In the rows, 128 means zero.
Families of rows that turns and mirrors carry onto each other, the same ones carrying the whole set onto itself: the rest of each named row's family, in list order:
5 families of 8 rows:
kop: [128 108 126 115 115  95 131 114 161 141 148 121 135 149 131]
Litu: [120 111 126 116 114  88 128 105 142 152 142 138 123 153 149]
rik: [134 127 116 139  92 124 142 129 111 121 174 117 107 128 142]
loz: [123 131 111 124  80 128 143 135 122 135 167 102 109 116 129]
Pab: [112 117 106 117 117  81 133 114 133 163 149 128 124 140 134]
piru: [118 115 112 113 116 160 145 145 124 164 124 107 107 148 153]
gav: [103 109 111 110 115 150 151 141 118 167 122 128 115 152 160]
vapar: [127  99 116 105 131 132 120 127 120 147  89 127 159 148 120]
nikar: [134 111 115 122  93 130 143 129 100 135 169 127 102 109 150]
Sepem: [135 106 128 120  87 135 105 142 109 163 163 123 149 160 144]
Pitin: [119 112 113 131 123 118 114 133 127 147  90 130 155 161 115]
Biziv: [127 121 103 127  89 128 151 129 118 139 178 129 107 121 138]
gopok: [131 105 106 128  85 167 131 147  82 128 122 133 125 125 123]
Sil: [119 128 106 107 131 118 146 117 124 116 116 128 116 104 122]
miki: [112 110 118 110 111 134 152 147 118 158 106 121  95 151 152]
dok: [135  85 125 107 128 132 109 119 115 149  98 127 154 153 125]
nuzu: [123 102 105 107 123 123 109 128 114 152  84 139 150 148 130]
Vuki: [142 105 123 136  98 167 124 149  93 119 110 131 133 129 131]
favob: [129 109 111 115  93 164 121 140  76 143 117 107 128 121 122]
Gafav: [141 112 109 143 105 113 105 116 108 125 152 136 161 118 113]
nat: [136 120  95 130 100 159 124 152  83 123 116 119 133 124 122]
luno: [123 110 107 111 120 123 147 112 128 121 102 104 114 111 109]
Nebak: [131 106 113 124  97 163 122 144  79 122 123 112 132 121 113]
Guten: [132  99 106 136 101  95 106 113 101 112 138 130 148 131 107]
revi: [151 100 120 122  84 106 116 119 103 120 139 122 148 129  96]
mitu: [134 129 107 106 118 121 136 129 126 126 113 141 109 107 101]
Suga: [107 115 117 108 124 153 135 134 134 165 125 107 115 141 158]
Zole: [131  94 122 140  86 132 118 128 104 158 155 139 156 163 150]
piva: [123 129 115 111 114 152 146 144 123 161 120 126 107 145 165]
nafi: [115 121  98 111 124 129 152 124 126 125 110 132 106 114 105]
pafif: [137 102 116 140  83 129 105 140 100 157 142 128 140 173 150]
dob: [113 110 114 121 125  95 140 105 147 154 144 138 136 153 131]
puvig: [138 101 121 123  92  99 112 109 111 120 142 130 155 123 101]
fabof: [117  94 115 122 121 133 120 123 111 143  88 141 155 157 117]
lizeg: [141 105 108 140  94 112 119 111 112 115 143 142 147 125  96]
kazor: [127 124 115 108 122 124 154 112 130 122 116 116 107 108 109]
Mon: [120  93 122 147  98 127 120 133 101 157 147 116 147 163 163]
zoga: [128 117 117 130  78 127 136 126 115 137 176 110 104 124 134]
dufa: [125 110 121 112 111  95 134 111 157 162 141 126 131 150 140]
Loke: [128  91 117 127  87 134 102 142 105 162 149 122 155 164 146]

Which other rows belong to the same family as luno? kop, loz, Sepem, dok, favob, revi, Suga
Which other rows belong to the same family as dob? gav, Biziv, gopok, Zole, nafi, fabof, lizeg
Which other rows belong to the same family as Pab? nikar, Pitin, miki, Vuki, Gafav, mitu, Mon
Which other rows belong to the same family as piva? Litu, rik, Sil, nuzu, nat, Guten, pafif

